Look-ups in named tables: a row name and a column name give one cell, copied from the table.

fufim.tsv
	vuv	fulu	doli
vus	58	67	97
nizop	74	127	121
zos	91	119	160
penosuf	128	88	115
domela	37	85	166
dira	105	54	83
gobofe	111	137	47
vunal	113	108	126
somenut	133	127	222
raro	59	127	15
vatode	74	80	63
vifuzaf	106	108	118

What is the doli of vatode in fufim?
63
What is the vuv of nizop in fufim?
74
What is the vuv of penosuf in fufim?
128
What is the vuv of vunal in fufim?
113
What is the fulu of vifuzaf in fufim?
108
What is the vuv of domela in fufim?
37
What is the doli of nizop in fufim?
121
What is the doli of somenut in fufim?
222
What is the fulu of raro in fufim?
127
What is the fulu of zos in fufim?
119
What is the fulu of vus in fufim?
67
What is the fulu of nizop in fufim?
127
What is the doli of vifuzaf in fufim?
118
What is the fulu of vunal in fufim?
108
What is the fulu of domela in fufim?
85

Table pupako
,razafuv,fidile
nadafaz,37.793,31.573
vap,41.644,97.079
dom,7.305,12.576
zilozup,34.722,46.083
retikam,43.750,8.357
dumekem,25.640,48.509
gasi,71.030,37.680
levose,10.719,64.475

razafuv of dom is 7.305
fidile of dom is 12.576
fidile of levose is 64.475
fidile of gasi is 37.680
fidile of zilozup is 46.083
razafuv of dumekem is 25.640
fidile of dumekem is 48.509
razafuv of nadafaz is 37.793
razafuv of retikam is 43.750
fidile of vap is 97.079
razafuv of levose is 10.719
razafuv of gasi is 71.030
fidile of nadafaz is 31.573
razafuv of zilozup is 34.722
razafuv of vap is 41.644

Table vesoz
|  | ves | zigal | naroka |
|---|---|---|---|
| supu | 0.73 | 0.57 | 0.47 |
| pezad | 0.18 | 0.53 | 0.28 |
| guf | 0.79 | 0.53 | 0.44 |
| madapi | 0.17 | 0.96 | 0.22 |
| zizosim | 0.53 | 0.18 | 0.35 |
| bopem | 0.78 | 0.47 | 0.33 |
| ravezo | 0.02 | 0.65 | 0.44 |
| zib | 0.84 | 0.91 | 0.69 |
| bememod | 0.84 | 0.03 | 0.23 |

zizosim, ves => 0.53
zib, naroka => 0.69
zib, ves => 0.84
zib, zigal => 0.91
bopem, zigal => 0.47
bememod, zigal => 0.03
guf, naroka => 0.44
supu, ves => 0.73
supu, zigal => 0.57
pezad, naroka => 0.28
zizosim, zigal => 0.18
madapi, ves => 0.17
pezad, ves => 0.18

fifesod =
	kudoza	biz	ruda	paka	zetalep
sudi	-4.6	-2.0	-5.3	-3.2	-5.0
runed	-3.3	-4.4	-7.3	1.2	-6.4
patulu	-3.3	-0.1	-2.4	-5.9	-4.0
golo	-7.7	-4.5	-3.6	-3.1	-2.7
duv	-1.1	-0.3	-1.1	-5.6	-2.3
rugefa	1.6	6.6	-1.8	-9.3	-1.9
zise	-5.9	-4.6	-2.8	-5.4	0.0
vuf	-3.8	-1.3	-6.1	-2.0	-6.0
gis	-3.6	-3.0	-2.5	-3.6	-2.9
kizi	-9.0	-2.3	-3.3	-4.1	-3.8

What is the ruda of kizi in fifesod? -3.3
What is the zetalep of golo in fifesod? -2.7
What is the biz of zise in fifesod? -4.6
What is the kudoza of patulu in fifesod? -3.3
What is the paka of duv in fifesod? -5.6
What is the ruda of golo in fifesod? -3.6
What is the biz of runed in fifesod? -4.4
What is the paka of kizi in fifesod? -4.1
What is the biz of kizi in fifesod? -2.3
What is the paka of vuf in fifesod? -2.0
What is the kudoza of kizi in fifesod? -9.0
What is the zetalep of rugefa in fifesod? -1.9
What is the biz of duv in fifesod? -0.3
What is the biz of gis in fifesod? -3.0
What is the paka of patulu in fifesod? -5.9
What is the biz of sudi in fifesod? -2.0
What is the paka of runed in fifesod? 1.2
Row with the largest ruda: duv

